Rotation paths and how fast each direction turns (degrees a step):
Each turn is a multiple of 5 degrees from 10 to 175, or 0.
Each row of a path follows its step; steps can be skipped.

step 0: [-22  11   1 -21 -23 -37   8  -5  18 -13 -23  17 -25  11  -6   9  -9  -8
 -24  35 -10   0  -7  -6   5 -25  26  -8  12 -12  -4 -40]
step 1: [-27  19  22   5  20 -34 -15 -14  15  11  12 -11   3 -32 -33  -4 -23  20
 -21   8 -29   5  -9 -17  -1   1  18 -25   3   4  16  23]
step 2: [ -7  25   1  -5  -3 -17  -3  41  -2  15  -1 -12 -45  -2 -10 -17  11   8
  -2  26 -16  34  34  -1  -9 -15  15  31  -3  -3  14  19]
step 3: [ -1  -2  28  -3  -4 -39 -19   4  10  -1 -10  20 -22 -14 -24  -1  -6  -6
  37  16   7  26 -19  -1  38  -5  -1  12   0  27   8 -31]
step 4: [-26   1  -8 -32  15 -19 -19   4  -3  41  11 -16  13  13  -5  24   6   6
  -2  32   0  13 -21 -35 -11  -5   6   0  -2  14  37  -2]
step 5: [-15 -15  -8  -5  15 -30  -7   0   4 -14   2   0 -22  26 -37 -11  14  16
 -31  -4 -12  43  32   3 -15   8  -5  -2  14  10  13 -31]
step 6: [ 10  29  -1 -20   2 -18  -5 -14  -8  -7  -3 -26  14 -15  -8   4 -27   6
   1  16  -5  40   1  31  38  -2  33   3  -5   5  30 -18]
step 7: [  5  18   3   5   8 -31  -5  22  13  39  13  -7   9 -14  16  18  -2   7
   1  44  -8  38  14 -11 -12   7  -5  -9  33   3 -26 -19]
step 8: [ 18   8   1 -18   0 -42 -36  -6  32  18   0 -18 -21  14 -14 -39  15   5
  14  11  -1  -3   9   1   4  14  -7 -14  -7 -24  23 -23]
step 9: [ 12  19 -18 -22 -15 -28 -26  20   2 -30 -26 -24  -8  -3  -6   4  -2   4
 -22  20  11   9 -18 -32   9 -25  31 -13  26  11   6  -8]
step 10: [ -3   3  32   0   3 -29  -1 -18  18   4  35   1 -30 -16   0  14 -12   0
 -36  16 -29   5   3 -22   7  21  15   8  34   2  20 -10]
step 11: [-23   2   8  -8  15 -19 -12 -15  -4  17 -37  -2 -28 -12  -2 -30 -12  30
  16  35   3  15  29  -6  -6   3  34   8   3 -13  17  11]
Speeds:
[-11 -13  -2  -3   3   6   8 -13  -5  -4  -3   2  -6   6   2  11  -2  10
  -4   2   6  -2   1   6  -3   7  10  -3  12   3  10  -6]  65
[  4   9   4  -4 -18   0   7   2  -8 -15 -15  -1  -3   1  -5  -6   0  -1
   5  -2   7   4  -6   6   2   1   5   1  -6   4   0 -12]  120
[ -6   0  -7 -10  -2  -2  -3   2   8  -7   0   0   9  11 -14   1   5   0
 -16  -8  -2 -10  -7  -6  -3  -8  -1 -11  -2  -2   2  -3]  85
[ -9  11  -2   2  -1  -5   6  10   8  11 -11   1   9  -7   1   1   4   4
   0 -10  -4 -10  11  12   5   5   2   1   7   8   3  -1]  70
[  9  -4  -9  15  -2   2   5   1  -1   7  -6   4   7 -10  -6   4   5  -2
   4  -4  -1   8  -8  -9   1  -3  13 -10   1  -5  13   2]  135
[  3   4  -9  -2   0  -6  -3  -1  -5  -8  12  20   3 -10  -5  -3   0  -2
   3   3   7  -5  11  -1 -12  -3   2  -4   5  10  -2  -4]  160
[  7  -5   0  -5   5 -12  -6  10   7  -5  -8   6   2   5  -4   1  -5  -3
  -3  15 -10   4  -6   7  -6  15   7   2   0   4   5   7]  0

step 0: [ 24  39 -20 -11 -11  15  11 -15 -50  12 -13  -7  -2  12  -1  20   5  -2
  32  -3   4 -20   9  -4   3 -20  17  24   5 -23   9 -11]
step 1: [  6  16  12   0  -1 -12   2 -14 -16  16   7  19  16  12 -22   1  38 -22
  -1  -5  -2 -20  -2  11  -7  13  19  40  21  -9  21 -43]
step 2: [-21  -6  -4   2  28  -4   7   7  -9 -18   6   5  45 -23 -11  -2  22 -31
 -25  -5  10  -5   2  10 -35  -4 -16  22   8  12  -5 -32]
step 3: [-28   3 -10  11   7  16  15  16 -24 -38  13 -12  21 -22   5   9  13  -7
  11  16   0  18  10  -4 -30 -18  -3 -24 -28  19  33  -6]
step 4: [  0   4 -22  -6 -44  21  29  -1   7  -9  27 -10 -12   2  -1  -7   3 -12
  -1  26  11  20   9  -2 -21   8  30 -27 -21 -19  30 -12]
step 5: [  6  16 -16 -17 -37 -20  14  -7  -1  10  -8 -30 -14  -1 -17 -17  -9   4
 -29   9   4  21  31  -5  -9  26   4   8 -14 -18 -23 -35]
step 6: [ -1   4  18 -14  -6   7 -19   7  -3  11 -17 -38 -21 -18  -9   2  21  24
 -18 -12 -27   5  41  26  -6   7 -19  21  -7  14   1 -27]
step 7: [ 19 -29  16  13   3  35  -9   6  -4  34   1  -1 -15 -31  19   5  15  -6
  -3 -16  -6   7  30  19 -30 -26 -13  15  -1 -16  18   9]
step 8: [  1  -5  17  26  -2 -23  -2  -7  -5  26  23  16   2  -2  -2 -12  -1 -22
  23  -2  16  38  27 -17 -10 -32 -16  14  -7 -33  18  16]
step 9: [-22  25  20 -20   3 -16  -6 -35  30 -25  32  16  -5  12 -16 -21  10 -19
  -7  -9   7  28  27  -3   9  -5 -14   9  -4  -8   4  18]
step 10: [ -3   7   0 -27  35  25  14 -46   9 -16 -15   3 -16  10  -8  -9   2 -19
 -16  -4  -3  10  27   3 -16   1   5 -10 -22  28 -28  24]
step 11: [  9  -1  -3   4  31  24  23  -6  -1  16 -12 -25 -15  19 -37   2  -7   9
  33  13 -10 -15  10  10 -15  -5  18  10 -44   7  -5  21]
Speeds:
[  5   2  14   1  -2  11   0  -5  -3  -6   6  10 -11   1   7  -1   9  -3
 -10  -5 -13  -2  -5   3   2   8   9  -9   3  -2   8  -1]  125
[ -6 -15   5   7   8  -3 -12  -6   1  -3  -2   2   9  -6  -1   5   2   9
  -5  -2  -1  -1  -5 -11 -10  -3   0   9   2 -12  11  -3]  65
[ -7   1  -7   2   4   0   4  -1  -1 -11  -1  -4  -3  11   5 -17  -4   9
  -2   9  -1   7  -6   4 -15  11   4   3  -2   1   2  10]  55
[ -2 -12  -4  -9   7 -11   4  -5   2   0  -2  -5   6  -3   3   4  16  -1
  -7  -8  -9   4   2   5   6  10   1   6  -3  12  -8   2]  90
[  8   8  -4  10  -9 -18  -6  -3   5   1  16   4  -5   0   3   4   1   1
  -3   0   1  -5  -2  -4  -6  -1  13  10  -7   3  -6   1]  95

step 0: [  2 -15   2 -22  -1   1  10  -3  10 -16 -11  21  -3 -38 -10   5 -19  -7
   2  19  27  19  11 -28 -16 -20  10 -10  26   7  18  23]
step 1: [  9  24 -23 -36 -18  37 -21  -2   5   3   2 -14  -6  -4   8  14  -5 -17
   8   5   0  -9   8 -11  10  -6   7   4   5   4  20  44]
step 2: [-19  37  14 -18  -6 -21 -35  -3  18   9  16  10 -11   5   5  -9   6   1
  -6 -19   7  24  -3 -12   9 -32  17  -3   6  -5 -12  31]
step 3: [ -9  13  -6  -2  -4  -1 -10 -23  28   6  20 -10   5 -23   4  -7 -38  19
 -11  -3 -17  34  26 -26   0  18  22  -8   4  -3  -5  -4]
step 4: [-10  12 -27 -11   4 -24 -12  -9  12   6  17 -17  -3 -36   9   2   1 -24
   2  -1  11 -12  -9 -24 -27  25  14  28  17  16  16  -3]
step 5: [ 10  13 -20 -38  34   0 -17  -6   0 -17 -13  26 -20 -12 -13  -4 -20  -5
  -5  -6  42  15   1 -10   8  -4   5   9  18   8   8  -7]
step 6: [ -1  10  -4  -3 -10  23 -32 -18  -3 -10  -1 -10  21   7 -25 -13 -25 -16
   0  -6   4   9  26 -10  18 -17  12  38   9   7  18  19]
step 7: [ 11   1  -3   7 -20 -13 -43  10   1   4  29  24  20 -14  15  12  18 -15
   4  -6  18  26  23 -28   1  -8   9  10   2   1 -14  12]
step 8: [ 15  -3   0  -9   2 -12 -23  -8   6  30  -2  -2 -12 -43  20   3 -36   7
  -9  17  -5   9  29 -17  -7 -18 -19  -7  18   2  -5   4]
step 9: [-21   4  -6 -25 -11  -7 -16 -20  20 -22  13 -18   4 -20  -3  18 -20 -16
  21  19  18 -10  -8 -14 -28 -16   0  -9  18  -8  22  13]
step 10: [ 20  29 -29 -21  -2  11 -26   8  19  -5   8 -11 -17  21  18   0 -12  -7
  -5 -13  23  35 -13   1  -2  -1   7  -7  16  -6  16  18]
step 11: [-16  17   6  11   3   0 -14  -2  22  10  18 -15   7  -6 -13 -31 -27   6
 -17 -21  13  22  -9 -31  13 -11  -5  23   8   3  -8  32]
Speeds:
[  2  -6   6   5  12   1   7   4   3   6 -14  10  -7  -1   5  -7 -12   5
  -7  -6   1  10   3  -1   3 -10   5  -5  11  -7   2  -1]  135
[ -3  -2  10  -8 -10   2  -5  -1  -1  10  -3   6  -1  -2   8  12   5  -1
   9   5 -10  -6  14   2   2 -11   1 -10   1  -3  -5   9]  55
[  5  -1  -2  -3   4  -8   5  -2   1   6   9  -3  13  -5  13 -11   2   6
  -2  17  -2  -1   1  -4   1  -9   8   2  -8  -2  -3 -10]  80
[ -7  -4   9  -2  -8  -5   2 -13   3 -15  -5  -2   3  -1 -15  -4  -5   4
   1   6  -7  11   8   7  -6  -5   4  -3  -4   1   8  -5]  120
[  4   1  -7  -8  13  -3   5  11   3  -4  -6  -1   0 -17  -5  11   0   2
   5  -2  -7  -8  -1  -1  -8  -8  -6  -1  -4   3  13  -3]  85
[ -1  -4  -1 -14   6  13   1  -3   7   6 -10  -3   6  10   1  -5   6   7
  15   2  12   5  -2   5  -7  -2   0   8   2   7   0   4]  80
